Named turns come first, each shown by rows before and after it. Which turns, in which order, take the first row of each pair that follows to the second? Write the first one first, as in the answered first pair.
turn gesit:
[  4   0  -9  -8 -10  10  -3  -2   9   5   6   5   5   3 -11  -4   3   0
   3   4   4   2  -1   4  -6] -> [  5  -1  -7  -9 -14   9  -7  -3   7   1   5   3   4   5  -9  -4   2   2
   0   6   6   1  -5   1  -3]
[ -5 -12  -1 -14   5 -16 -15   3 -16 -12  10 -13  -2  18   5   6  -3  13
  -3   7   5  -9  -9  -2  -4] -> [ -8 -10  -2  -8  14 -21 -14   6 -19  -8   9 -11   3  18   6   3  -4  12
   2   4   3  -2  -5   2  -8]
[ 12 -13   4  -7 -13  15  -5  -5  -5 -14  10  -3  -1  -2   1  11   6  18
  -6   4   3  -4 -13  -6   4] -> [ 12 -11   6  -2  -8   5 -11  -4 -15 -15   6  -6   3   1   9   8   4  19
  -6   5   3   0 -16  -6   3]
turn Luga:
[  5  10   8   2 -15  -2   2   1  -3 -11 -13  -9  -6  -5   7 -11   5   2
 -13  -4   2  -5   0  -7   8] -> [-12  -4 -10   5  -4  -7  -4  10 -11  -8   2 -13  -2   6  -6   1   1  -8
 -15  -7  -4  -1   5 -10  -3]
[ -1 -12  -3   1  -5   4 -11   6  -8  -3   6 -10   3  -1   6   9  -4   3
   2   1   1  -1 -11  -2  -1] -> [  6  -8   4  -1  -8   8  -9   3  -5  -4   0  -8   2  -5  11   5  -2   7
   4   2   2  -3 -14  -1   3]
[ 25   5  13   0   6  -3 -16   7  -4 -31 -14 -25 -10   4  15 -12 -11   1
   3   2   0  -6 -10  -1   2] -> [  8  -5  -2   4  13 -10 -22  15 -11 -30  -1 -28  -7  14   4  -3 -17 -10
  -1   1  -6   0  -5  -4  -7]
turn kob:
[ 16  -1 -12  -6 -10   6   9  -5  -4   6  -8  13  11   5  -1 -11   2   5
   0  -4   0  -7   5  -3  -4] -> [ 16  -2 -12  -6 -11   6   9  -6  -4   6  -8  13  11   5   0 -11   1   5
   0  -4   0  -8   4  -3  -3]
[ -3  11   7  12   6 -10  -2  -3   3   7  -4   3   7  -9   1  -9  -6  -3
   3  -4   3  10   2   8   9] -> [ -2   3   7   8  13   1   3  -1   5  10   4   2   8 -12  -4  -3  -3   2
  10  -9   2  10   2  11   4]
[ 15  -9   6   2  -9   2   2  -3  -2   0  -8   9   0 -17   5   6   7  -1
   4   2  -3  -1   1   4  -1] -> [ 15  -7   6   3 -11  -1   0  -3  -2   0 -10   8  -1 -16   6   5   6  -2
   2   4  -2  -1   1   2   0]
turn bezol:
[ 22  -7  -3  -7  -6   2   7 -11  -6  -1   1   0   1  -4  13   4   1  13
   8  -3  -4  -7 -13  11   0] -> [ 17  -9  -7  -2   2  -6   0  -7 -15  -1   2  -2   5   1  16   4  -2  12
   8  -3  -5  -1 -14  10  -4]
[  2  -7  -7  -4   2  -9  -9   0  -6  -7  11  -7 -10  13  -1  19  -3  -5
  -9   0   1  -8  -7  -3  -6] -> [  2  -7  -8  -6  -3  -6  -6  -2   0  -6  11  -5 -12  13  -4  19  -3  -7
 -11   2   2 -11  -5  -3  -4]
[  0  14  -6 -14 -10   5  15   6  10   3 -12  20 -10  -2   0   1  -9 -10
   1  -3   5  -8  15  -6  -9] -> [  8  13   3 -18  -7  13  16   5   8   1 -13  18  -9  -7   6   0  -6   0
   7  -5   7  -9   9  -2  -9]

Each pair is two turns apart.
[ -4   1  -3  -4   5 -13  -5   0 -12 -17  15   8   0   7   1   8  11   0
  20   6  -6   4  -6   6  -9] -> [  0   5   0  -3   5 -14  -5  -1 -13 -18  10   8   0   5   5   5  12   3
  22   6  -5   5  -7   7  -7]  Luga, bezol
[  5  -2   1  -1  -8  11   5 -12  -1  -1   4   1  -4  -7  -6   3   2   1
  -1   1   1  -1  -2   0   0] -> [  5  -1   4   1  -8   3  -2 -12 -10  -6   0  -3  -2  -3   2   0   0   3
  -3   3   3   1  -7  -2   1]  gesit, gesit
[  3  -4  -5  -2   3   3  -4   5 -11  -9   8  -7   0   5   9   1  -2  11
  -2   5   2   0 -11  -5  -3] -> [  7   1  -1  -1   6   3   0   4 -10  -7   3  -5   2   1  13  -2  -1  14
   3   3   3   2 -11  -2  -2]  gesit, Luga
[-14   5 -11  12  12 -19  -4   8  -9  11  -2   3  10   7  -3  -4  -6 -16
  -2   1  -6   7   7  -3 -10] -> [-14   0 -14   2   4  -1   8   5  10  15   7   9   2   1 -18   3  -2 -19
  -1  -1  -8  -1  14  -1  -9]  gesit, gesit
[ -8   2   2  16  23 -12   5   8 -10   5   9   4  12   3   1  -2  -5  -1
   9  -7  -6  12   6   1  -8] -> [  9  11  15   7  11   4  19  -1  10   7  -1  13   5 -11   2  -9   1   6
  13  -6  -1   3   6   5   2]  gesit, Luga
[ -6   2  -7   3  -7 -15  -8   2  -5  -4  -5  -4  -1   9   4  -2  -1  -9
 -12   2  -2   2   0  -4   2] -> [  2   4  -1  -4 -17  -3   0  -4   8  -4  -8  -1  -8   1   1  -2   2  -7
 -12   3   0  -6  -1  -3   8]  bezol, bezol
[  9  -7   8 -12  -2  19   3  -3   8   3   0   1 -12 -16  -7   9   6   5
   7   0   7  -3  -1  -1   1] -> [-13  -7 -12   0  -2  -6 -11   4  -3   2   3  -2 -10   1 -13  11  -5 -16
  -7   4   2   3   6 -11  -3]  Luga, Luga
[-11  -6 -10   5   6  -5 -11   8 -10   4  11  -9  -6   5  -5   7  -1   0
   2  -8  -3   2  -2   2 -11] -> [  3  14   6   7 -10 -11  -9  -3  -4   0 -12  -5 -10  -2   9  -9   0   4
  -3   0   4  -3  -6   1   4]  Luga, Luga
[-10  10  -6   6  -2  -8   8   1  14  -6   0   9  -1   9 -18   2  -1 -15
 -17   6 -12 -10  -3  -3   8] -> [ -8   5  -5   1  -3  -2   9   1  16  -6   4   9  -3   8 -21   5   0 -14
 -16   5 -12 -13  -3  -3   8]  bezol, Luga
[-18   4  -7  -1 -13  -1  -1  -7   2   8   3  15  -2  -7  -3   8   1 -15
 -17   7  -1 -11  -3 -10  -7] -> [-18   6  -5   3 -12  -8  -8  -7  -8   4   0  12   0  -4   5   5   0 -13
 -19   9   1  -8  -7 -12  -6]  gesit, gesit
[  7   8  -2  10 -18   0   3   0  11  -6 -14   3   6  -3   1 -10  -5  -5
  -7   4   6  -2  12 -12  12] -> [ -1  -7 -13   5 -14  11   5   3  15  -3   3   1   5  -2 -14   2  -5  -9
  -6   0   2  -3  18 -11   4]  Luga, bezol
[  5  -5   4  -5  -8   9   9  -3  -6   1   0   0  -2 -12  11   1  12   8
   3  -7   9  -4  -7   2   4] -> [ -5  -8  -4   4   3  -6  -1   4 -20   2   3  -4   5  -3  13   2   7   3
   2  -8   6   5  -5   1  -4]  bezol, bezol
[  1   0  -3  -2  10  -6  22   0   3   9  -6   0  -8 -10 -11   4  -5  -7
   5   6  -1   7   4   1   0] -> [  5  -2   1  -9   3   0  22  -4   5   6  -6  -1 -12 -12 -11   5  -3  -3
   3   7   1   1   1   0   3]  bezol, gesit
[  6   0   2  -9 -24  -6  19  -9   7  -9  -5   2 -10   8  -1  -5  -5  -6
  11  -4  16 -15  -9   1  13] -> [-12 -11 -14  -2 -12 -20   7   1  -9 -10   7  -6  -4  22  -7   4 -11 -16
   7  -5  12  -8  -6  -5   2]  gesit, Luga
[  5   6 -11  -6   4   3  18   6   5  12   7  -3  -9  -2  -7   8  -2   2
  -2 -12   1   2  10  21   4] -> [  9   5  -6  -6   9   3  17   6  -1  11   6  -6  -6  -3   0   8   0   9
   3 -14   3   4   6  23   2]  bezol, bezol
[ -7  -7 -11   5  16  -3   5   0  -2   8   6  12   2   0 -10  -3  -2  -4
   9  -6  -4   5  11   3  -6] -> [ -3 -12 -10  -7  -1  10   6  -6   8   2  10  11  -8  -2 -16   3   1  -3
   0  -1  -1  -8   7  -2   2]  gesit, gesit
[-12  15  -3  -2 -22  -4   5  -6  13   3  -5  23  -3  12  -5  -9 -14  -8
  -7  -6  -8  -8   7  -4   7] -> [ -1  15   9  -9 -26   5   6 -11  13  -1  -8  21  -5   7   2 -10  -9   3
  -4  -5  -3 -13  -2  -3  11]  gesit, bezol
[ -1 -10   4  -1   6  -1  10  -2 -10  -1  15  -3   5   2  -4   6  -6  -9
  -4  -6   0  -1   8   9 -14] -> [  1 -12   5  -6  -1   3  10  -5  -7  -4  16  -4   1   1  -6   7  -5  -9
  -8  -3   1  -6   6   6 -11]  gesit, gesit
[  2 -30 -21  -7  14   7  -8   8 -11   0  13  -3  15   7   0   8   8   5
  10   2  -1  11   2 -17  -7] -> [ -3 -29 -28  -8   5   7  -7   6  -3   0  14   0   9   9  -8  10   7  -4
   3   5  -3   7   7 -21  -5]  bezol, gesit
[ -7  10  -4  -5   1 -13 -11  -9  -8  -3  -8  -1  -5  17   6 -10   5  -1
  -1   4  -4   8   4  -3   1] -> [ -9  13  -7  -4   0 -12  -7  -9  -2   1  -9   2  -6  16   2 -10   5  -5
  -1   3  -5   7   9  -2   1]  bezol, gesit
[  0 -18  -4  -9   4  12   1   3  -7  -9  13  -8   0   4  -2   7  -1   8
   2  -4  -1  -7  -8  -1  -8] -> [ 13  -4  10  -9  -5  11   4  -4  -2 -12  -3  -4  -3  -3   8  -4   2  14
   3  -1   4 -10 -12   1   2]  bezol, Luga
[ -1  -4  -2  -3 -24  10   1   0  -2  -7   3  -1  -5  -9  -7   2  -4  -7
  -7   7   0 -20 -11 -18   2] -> [  4  -2   7   0 -16   3  -6   1 -17 -12  -2  -6   0  -8   7  -3  -4   3
  -3   7   3 -15 -20 -17   1]  bezol, gesit
[  8   3   3 -11  -1  12   2   3  12   5  -1  11  -5 -11  -7   4  10  16
   8  -9  -2 -12  -3   9  -2] -> [ 11   2   8 -13  -8   5  -9   0   3  -5  -5   5  -8  -6   1   3   8  20
   0  -4   2 -15 -12   3   3]  gesit, gesit
[  6  15   2   4  -4 -13   4  -4   3   2 -12   0  -2  -1   6 -13  -1  -4
  -1   5  -1  -1   0   2   6] -> [ -7   2 -13   6   9 -13   3   4  -1   7   4  -2   3   5  -5  -2  -4 -11
   2  -1  -7   4   6   3  -7]  gesit, Luga
[ -3  10  -3   1  13 -11  -5  -2   5   5 -18  -2   9 -18  11 -14  -3  -8
  17  -9   5   8  18  19  -2] -> [ -2   7  -4  -5  11  -1   1  -3  13   7 -13   0   6 -23   4 -11   0  -7
  20 -10   5   4  22  21  -2]  gesit, bezol
[  5 -13   0 -15 -16  14   1  -6   9  -3   9  -2  -8  -1 -13  10   0  -1
  -8   3   4 -13   0  -5   5] -> [  3 -13   0 -12 -17   2 -11  -6  -4  -9   7  -8  -7   7  -6   9  -3  -1
 -14   7   5 -11  -6 -10   7]  gesit, Luga
[-17   6  -8   0   4 -17  -9   2   1   0   3  -7   1   9  -9   1  -4 -11
  -2  -1  -7   6  13  -4  -9] -> [-14   1  -8  -8   0  -2   1   0  14   4   9  -4  -3   3 -18   6  -1 -10
   0  -4  -8   1  15  -1  -9]  kob, bezol
[ -9  20   3   1   1  -8  -9  -2  -5   5 -14   4   7  -5  24 -23  -1  -9
 -11   9  -6   6  -8   1   3] -> [-11  20  -3   3  11   1   5   2   6  16  -9  13   9 -10  13 -21   1 -14
  -2   2 -11  10   3   8  -3]  gesit, gesit
[  2  10   8   7   3 -10  -9  -2  -2  -3  -8  -2   4  -2  11  -7   4   7
  -4   3   0   9  -2  -5   5] -> [-13   0  -8   7   5  -9  -8   3   2   1   5  -1   2   3  -6   2   0  -6
  -8   2  -6   9   6  -7  -1]  Luga, bezol
[ 12   2  13 -14  -8   9   2  -1   3   0   4   0 -13 -11   3   5  19  28
   8  -7  14 -22  -5  -1   6] -> [ -4  -4   3   1  15 -15 -15  12 -25  -1   9  -9   1   4  12   7  11  25
  10 -10  10  -5  -6  -2  -7]  bezol, bezol
[ 10   6   5  19  21   9  24   0  10  18 -14  14  10 -11  -4 -13  10   2
  18 -12  -9   2  15  15   5] -> [ 17  -3   8  -1  -7  28  24 -11  23   8  -9  11  -5 -14 -13  -5  13   3
   4  -4  -5 -19   8   7  17]  gesit, gesit
[  1   0  -5  -4  11  17   3   3 -11  -1  -2  -6  12 -13   0   0  12  13
  17  11   5   2  -6  14  -8] -> [ -6  -3 -13  -1  14  15   4   7 -10   3   4  -5  13 -10  -7   3  10   6
  16  10   2   4  -1  14 -12]  bezol, gesit
[ -2  -1   1  -7  -5  10  -3   0  -4   0   8  -5  -1   6  -1   8  10   3
   0   6   1  -8 -11 -10   5] -> [ -5   1  -1  -2  -2   1  -7   2 -12   0   7  -7   2  10   3   5   7   1
  -1   7   0  -5 -12 -12   4]  gesit, bezol
[ -1  -3   0  12  13  -5  -1  -5  -6  -1   0   0   6  -7  -1   2 -10   2
   1 -13  -1   5   2  -3  -5] -> [  0  -6  -2   7   8   5   6  -7   3   1   4   3   1 -11  -8   6  -8   1
   1 -13  -2   0   6  -2  -4]  gesit, gesit
[11 -3  8 -5  3 14  7 -2  1  2  3 -4  0 -6  5  2  5 12  9 -4  3 -2 -6  3
 -2] -> [ 6 -6  5 -1 12  9  3  3 -6  3  6 -5  4 -3  5  3  4 11 12 -7  1  4 -5  4
 -8]  bezol, gesit
[ 4 -1  3 -3  5 17  8 -3  2  6 -3  7  2 -7 20  0  6 14 12 -4  2 -5  6  2
  5] -> [ 1 -5  3  0 10 11  2 -1 -9  4 -2  2  6 -2 24  1  4 16 13 -5  2 -1  3  1
  2]  gesit, bezol
[  7  -6  11   0   1  -2 -10   7  -8  -7   5   1 -11  11  10  -4  -5   2
  -7   8   3  -3  -6  -6   3] -> [  8 -11  13  -3   4   6  -6   7  -7  -6   9   1 -11   8   8   0  -3   7
  -3   5   3  -3  -6  -4   0]  Luga, Luga
[  7   6  -4   3 -18   8   5  -6   6  16  -6   2  -3  -5  -4  -4   6   1
  -2  10  -3   2  -8  -1  10] -> [  2   2  -8   2 -19   6   2  -5   6  16  -2   1  -4  -2  -9  -1   4  -4
  -6  10  -5   2  -6  -3   9]  Luga, bezol
[ 2  2 -1 -5 -6  6  8 -3 10 -2 -1  0 -7 -1 -6 -2 -1 -6 -6  4  1 -8  1  2
  9] -> [ 9  0  8 -6  5  8  5 -2 -2 -5 -1 -5 -1 -2  5 -2  1  7  3  1  4 -4 -7  5
  5]  bezol, bezol
[ 19  11   6   3 -21  -7   3  -6   2   8 -11   9  -5  -4  12  -6  -4  -9
  -7  -8   6 -16   3   5  15] -> [ 22   7  13   6  -7  -9  -3  -2 -13   5  -9   3   2  -2  23  -5  -2   2
   1 -11   7  -8  -5   8   9]  bezol, bezol
[ 3  3  4 -3  4 -8  0  4 -6 -9 -1 -2  1 -1 10 -8 -4  7  0 -1  1  6 -2 -5
 -4] -> [ -4   4  -3  -1   0 -13   0   5  -2  -7  -1   0   0   3   2  -7  -6  -4
  -6   1  -2   5   4  -7  -3]  bezol, bezol
[-13  -8  -7   6   7  -9 -14   3 -16  -5   9  -8   3  12  -1   5  -5  -5
  -6   2  -4   7  -3  -5  -3] -> [-16  -8 -11   7  13  -2  -5   6  -7   3  14  -3   5   8  -9   6  -4  -8
   0  -3  -7  11   5   0  -8]  gesit, gesit
[-10  11 -11  11 -10  -5   6   7  17  19  -7  17   0   0  -9 -12 -13 -13
  -2   2  -3   5  13  -1   2] -> [  5   9   2  -2 -19  13  12  -1  24  15  -8  17  -7 -10  -6 -11  -7  -2
   1   3   2  -5   6   0   8]  gesit, bezol
[ -2   2   6 -10 -11   4   3 -11  13   1   4 -16  -5  -5 -15   1  12   2
  -7   1   3 -18  -1  -7   2] -> [-10  -2   1  -6  -9  -7  -8  -8   1  -4   6 -22  -3   4 -12   3   8  -1
 -13   3   2 -15  -3 -12   0]  gesit, Luga
[-13  -3  -6  -1 -14   7   3   6  10  -2   3   5  -3   5   2 -11  12  -5
  -3   6   0 -11  -5   6  13] -> [-17 -11 -10  -1 -10   6  -2  10   3  -3  11   0   0   9   1  -6  11  -6
  -3   6  -2  -9  -7   5   8]  gesit, Luga
